Each path below is one point turned by a fixed rotation once a step. After each direction that follows a path, write how fast that rotation turns it, in degrees per step (0 if it stays still).
Each turn is a multiple of 5 degrees from 10 to 175, or 0.
Each row of a path follows its step; steps can be skipped.
Path 1:
step 0: [ 2.97 -0.37 -1.07 -0.79  0.87 -1.45  0.31 -1.56  2.27  0.67  0.60  0.64
 -0.03 -0.03  2.61 -0.39 -1.24 -1.22  2.02  0.34 -0.60  0.65 -0.65 -1.02
  0.85  2.29 -0.22  2.51 -0.34 -2.73  0.99 -0.66 -2.14  1.67 -0.55 -0.29
  1.21  2.34]
step 1: [ 1.08  0.82  0.47 -0.84 -2.04 -3.50  1.36  0.17 -0.15 -0.20 -0.23  0.87
 -1.96  0.91  0.82  0.27 -3.45  1.77 -0.10  0.94 -0.96  0.57  1.49  0.51
 -1.52 -0.85 -0.02 -1.22 -1.69  2.09 -1.65 -0.04 -0.55 -0.58 -0.64  1.12
 -0.87 -3.07]
step 2: [-0.11  0.04 -3.00  0.22 -1.70 -0.66  0.75 -0.70 -0.86  0.86 -0.20 -0.87
 -0.13 -2.42 -2.06  0.90  0.40 -2.73 -0.74 -0.40 -3.15  0.62 -2.13 -0.45
 -1.39 -0.67 -1.92 -1.07  2.92 -0.48 -1.52 -1.57 -0.29  1.13  1.12 -0.30
  0.76  1.27]
step 3: [-1.74  1.16  1.08  1.01 -0.66 -1.99 -2.41  2.14  1.90  0.42 -1.52 -0.89
 -1.27 -0.53 -0.43 -0.68 -1.49  0.51 -2.12 -0.05  2.78 -0.10 -1.69 -1.71
  1.03  1.74 -1.96 -0.04 -0.60 -0.19  2.45 -1.25 -0.12  0.61  0.79 -1.49
 -1.68 -0.87]
step 4: [ 0.55  1.98 -0.34 -2.24  0.92  0.17 -1.72 -2.55 -1.01  1.58 -0.51 -0.56
 -1.50 -0.20  1.28 -1.74 -0.31  1.37 -1.08  1.48 -0.40  0.29 -0.18  1.56
 -1.93  1.04  1.09  3.23  0.58  0.12 -1.07  0.43  0.94  2.92 -1.05 -0.50
  2.19  1.55]
step 5: [-0.06 -1.59  1.37  0.96 -0.61 -1.19  1.77  1.40  0.86  2.27 -0.52  3.78
 -0.58  1.06  0.60 -0.98  0.05  0.11  1.96  1.13 -0.08  0.89  1.19  1.24
 -2.38  0.45 -2.79 -0.88 -0.91  1.17 -0.72 -0.63 -2.26 -0.69  0.89 -2.14
 -0.18  1.31]
step 6: [ 1.27 -0.11 -0.03 -0.68 -1.39 -0.59  1.40  1.54 -1.68  0.54 -0.94  1.02
 -1.15  0.41 -1.89 -3.11 -1.74 -1.79 -1.33  0.73 -0.53  0.65 -1.43 -0.94
  2.33 -0.72  0.91 -0.11  2.46 -1.59 -2.45  0.33  1.12  0.54  1.69  1.81
  1.41 -1.49]
step 7: [-1.11  0.05  0.80 -0.54 -1.70 -0.66  1.07 -1.40  2.66 -1.40 -0.23 -1.71
 -1.08  0.08  1.00 -0.09  0.26  0.14 -0.97 -0.43  0.45 -0.07 -1.24  0.31
 -0.22  0.58 -4.13  0.95  0.72 -1.21  0.55  1.56  0.37  1.43  1.21  1.40
 -3.69  2.63]
step 8: [-0.56  2.38 -0.75  0.12  0.02  1.09 -0.14  0.33 -3.67 -0.72 -1.29 -1.39
 -2.38 -0.24  1.07 -1.21 -0.40  3.10  0.06  0.01  1.73 -0.98 -0.18  0.15
 -1.36  0.91  1.32  0.04  1.40  2.42 -1.77 -0.22 -0.54 -0.23  1.67 -2.73
 -1.04 -0.83]
step 9: [-0.38 -0.80 -0.82 -1.72  0.15  1.20  0.31 -0.32  1.13  0.60  0.90  2.22
 -0.91  0.92  0.31 -0.22  2.00 -0.59 -0.49 -1.05  0.68  2.39  2.35  0.35
  1.79  0.14 -1.62 -0.10  1.44 -0.37 -0.28 -2.95  0.27  0.64  0.39 -2.36
  2.41  3.67]
Speeds:
[ 0.00 -0.70  1.21 -0.01  0.72 -0.22 -1.02  0.13  0.36  0.56 -0.10  0.64
 -0.24  0.44  0.10  0.02  0.47 -0.26  0.63  0.57  0.06  0.41 -0.48  0.48
 -0.22  0.02  0.77 -0.24  0.15 -0.18  0.00  0.36  0.28  0.32 -0.08 -0.30
  0.50  0.12]  65
[-0.70  0.49  0.22  0.63  0.23 -0.67  0.24  0.32  0.38  0.04 -0.49  0.75
 -0.73  0.06 -0.13  0.31  0.43  0.86  0.09 -0.50 -0.22 -0.62 -0.30  0.61
  0.86  0.27 -0.15 -0.27 -0.73  0.20  0.14  0.07 -0.68 -0.22  0.14  0.41
 -0.12 -0.22]  160
[-1.12  0.09 -0.37 -0.21 -0.08  0.68 -0.75 -0.45  0.22 -0.61 -0.68  0.08
 -0.11  0.01  0.15 -0.38 -0.35  0.45  0.38 -0.05 -0.17 -0.08 -0.01 -0.10
  0.09  0.35  0.15  0.55  0.97  0.23  1.03  0.33 -0.38 -0.11 -0.48 -0.71
 -0.03 -0.12]  80
[ 0.12 -0.42  0.11 -0.09  0.61  0.06  0.27 -1.11  0.38 -0.13 -0.89 -0.53
 -0.17  0.09  0.42 -0.05 -0.55  0.43  0.20 -0.14 -0.10 -0.56 -0.12  0.19
 -0.62 -0.51 -0.10 -0.06 -0.75  0.90 -0.77  0.35  0.45  0.42 -0.53 -0.01
 -0.36  0.11]  110
[-0.08  0.59 -0.38 -0.78  0.27  0.58 -0.20  0.69  0.50  0.72  0.18 -0.31
 -0.60  0.22 -0.07  0.23 -0.31  0.56  0.03  0.26  0.47 -0.49 -0.10 -0.05
  0.04 -0.79  0.09  0.04  0.65 -0.12 -0.76  0.14  0.10 -0.38 -0.20  0.43
  0.59 -1.05]  155
[-0.53 -0.19  0.07 -0.44 -0.10  0.38  0.65  0.53  0.39  0.67 -0.56  0.30
  0.47 -0.38 -0.55 -0.35  0.12 -0.06 -0.59  0.41  0.00 -0.74  0.71 -0.48
 -0.50  0.70  0.59  0.24 -0.77 -0.33  0.02  0.68 -0.08  0.05 -0.21 -0.07
  0.48  0.45]  60
Path 2:
step 0: [ 0.40 -0.75  0.29  1.07 -2.30  0.01  0.30 -2.31  0.29  0.37  2.88 -2.93
 -0.21  1.47 -0.11  0.49 -0.61 -0.15  0.08  1.55 -0.64  0.26  0.51  0.34
 -1.64  0.87  1.54 -3.56 -0.12 -0.50 -2.24 -1.72  0.76  1.22 -0.53  0.60
 -1.91 -0.51]
step 1: [-0.25  0.07 -0.62  1.47 -2.31 -1.04 -1.77 -0.98 -0.33  0.22  2.45 -1.99
  0.57 -0.88 -0.28  1.73  3.20 -1.12 -1.09  0.62  0.88  1.61  1.76  0.08
  1.36 -0.18 -0.93 -2.62 -0.75  0.72 -0.65 -1.94  0.50  1.51  0.81  0.42
  1.72 -0.25]
step 2: [-2.43  0.71  0.33  1.86  1.14 -1.72 -1.60  0.47  2.05  0.64  2.05 -1.80
  1.10 -0.54  0.74 -0.97  2.41  0.18 -1.96  1.02 -1.27  0.49  0.39 -0.42
  2.18 -0.96 -1.08  0.16 -0.34  1.42 -0.63 -1.16  1.59 -2.26  0.66 -1.38
  0.78  1.44]
step 3: [-0.82 -0.24  0.65  2.02 -1.33  2.65 -0.57  0.75  1.64  0.78  1.62 -1.71
  0.13  1.62  2.43 -2.93 -1.13  0.12 -1.26 -0.74 -0.08 -0.75 -1.10 -0.27
  0.05 -0.02 -0.63 -0.94 -1.35 -0.28  1.19  0.28  1.72 -2.92  2.06 -1.00
  0.54  1.66]
step 4: [-0.52 -0.81 -0.74  3.16 -2.67  2.59  1.88 -0.97 -0.03 -1.30 -0.09 -1.68
  1.34 -1.45  0.82  0.99 -1.07 -0.09 -0.73 -0.75 -0.20  0.41  0.94 -0.74
 -0.38 -0.81 -0.24  0.30 -1.24 -3.15  2.81  0.59  0.52 -0.99  0.26 -1.48
  0.88  0.08]
step 5: [-1.09 -1.32 -0.35  1.96 -0.96 -1.12  1.75 -2.33  0.83 -1.08  1.08 -1.07
  1.44  0.90 -1.05  2.88 -0.25  0.66 -0.94 -0.11 -3.32  0.83 -0.78  0.51
 -0.94 -0.87 -0.41  0.21  0.23 -2.78 -0.96  0.84  1.40  0.42 -1.47 -1.49
 -1.12  1.24]
step 6: [-1.42 -0.43  0.05  0.72 -2.73 -1.17 -0.17 -2.74 -1.91  1.51  1.48 -0.61
  0.39  3.20  0.56  1.83 -0.75 -0.25 -0.68  0.44 -1.59  0.69 -1.53  2.25
  1.02  0.46 -1.14 -2.05 -0.05 -0.30 -1.18 -1.23 -0.53  0.55  0.85  0.89
 -0.89  1.56]
step 7: [-2.53  0.36  0.74  0.80 -2.07 -1.70 -0.44 -1.81 -1.56  2.38  1.45 -1.66
  0.25 -1.38  1.20  0.16 -0.95 -0.44 -1.61  2.12  0.43  1.33  1.89 -0.68
  1.04 -0.64  0.95 -2.12  0.15  0.90 -0.27 -2.73 -1.57 -0.69  0.34 -0.65
  0.24 -0.52]
step 8: [-0.28 -1.45  2.17  0.88 -0.11 -0.40 -0.99 -0.68  2.98  0.31  3.80 -1.97
 -0.43 -0.79  1.52 -1.24  0.70  1.12 -1.75  0.50 -1.13  0.46  2.33 -1.62
 -0.65 -0.86  1.10 -1.92 -0.79  1.24 -0.86 -0.95  1.14 -0.14 -0.37 -0.67
  1.09 -0.01]
step 9: [ 0.32 -0.06  0.37  2.29 -0.61  2.55 -0.92 -0.67  1.47 -0.61  2.76 -1.56
  0.14  0.22  0.65 -0.38  3.18  1.57 -0.50 -1.12  0.01 -0.97  0.50  1.30
  1.23  0.48 -1.14 -1.04 -2.19 -0.96  1.48 -1.71  2.51 -1.10  1.05  0.89
  1.18  0.57]
Speeds:
[ 0.63 -0.43 -0.01 -0.33 -0.90  0.30 -0.29  0.31 -0.07 -0.53  0.00  0.14
  0.02  0.69  0.87  0.09 -0.15  0.28  0.17 -0.66 -0.04  0.39 -0.11  0.21
 -0.05 -0.19 -0.43 -0.51 -0.15  0.65  0.19  0.32 -0.09  0.89  0.83  0.70
  0.64  0.48]  135
[ 0.53  0.99 -0.86  0.34  0.36  0.48 -0.09  0.43  0.52  0.15 -0.23 -0.58
  0.37 -0.06  0.22  0.46  0.44  0.40 -0.02  0.12 -0.09 -0.09  0.67 -0.22
  0.04  1.13  0.22 -0.33 -0.22  0.80 -0.47  0.04  0.22  0.23  0.48  0.05
 -0.59 -0.32]  40
[ 0.74 -0.05 -0.08  0.59 -0.66 -0.19  0.39  0.08 -0.76  0.59  0.72  0.80
  0.00  0.17  0.43 -0.15  0.65 -0.18  0.05  0.12  0.77 -0.32  0.07  0.31
  0.18  0.90  0.05 -0.12  0.81 -0.08  0.84  0.24  0.16 -0.06 -0.14 -0.56
 -0.13 -0.09]  125
[-0.42  0.18 -0.76 -0.35  0.45 -0.16 -0.60 -0.15 -0.82  0.22  0.01 -0.38
  0.19  0.75 -1.04  0.08  0.14  0.17 -0.10  0.01 -0.35  0.46 -0.22  0.74
  0.36  0.28 -0.57  0.33  0.39  0.80  0.24  0.05  0.13 -0.04  0.01 -0.72
  0.80  0.30]  85
[-0.08 -0.27 -0.53  0.11 -0.21  0.41  0.95  0.79 -0.48  0.49 -0.15 -0.29
 -0.61  0.39 -0.14  0.65 -0.42  0.43  0.20  0.08 -0.51 -0.04  0.23 -0.34
  0.13  0.08 -0.18  0.94 -0.32 -0.93  0.11  0.86 -0.07  0.06  0.24 -0.03
 -0.31  0.70]  55
[ 0.35  0.41  0.07  0.36 -0.03 -0.23 -1.07  0.41 -0.39  0.58  0.54 -0.32
  0.37 -0.07 -0.15 -0.79  0.00  0.45  0.27  0.27 -0.21 -0.15  0.02 -0.99
  0.46 -0.34 -0.09  0.25 -0.22 -0.22  0.33  0.46  0.62  0.13 -0.59  1.06
  0.44 -0.26]  55
[-0.22  0.16  0.26  0.05  0.40 -0.10  0.40 -0.16  0.64 -0.14  0.95 -0.19
 -0.47  1.08  0.52 -0.48  0.27 -0.43  0.55  0.16 -1.10 -0.24 -0.23  0.35
 -0.61  0.05  0.02  0.60  0.53  0.36 -0.16  0.49  0.11 -0.05  0.07  0.29
 -0.15 -0.68]  125
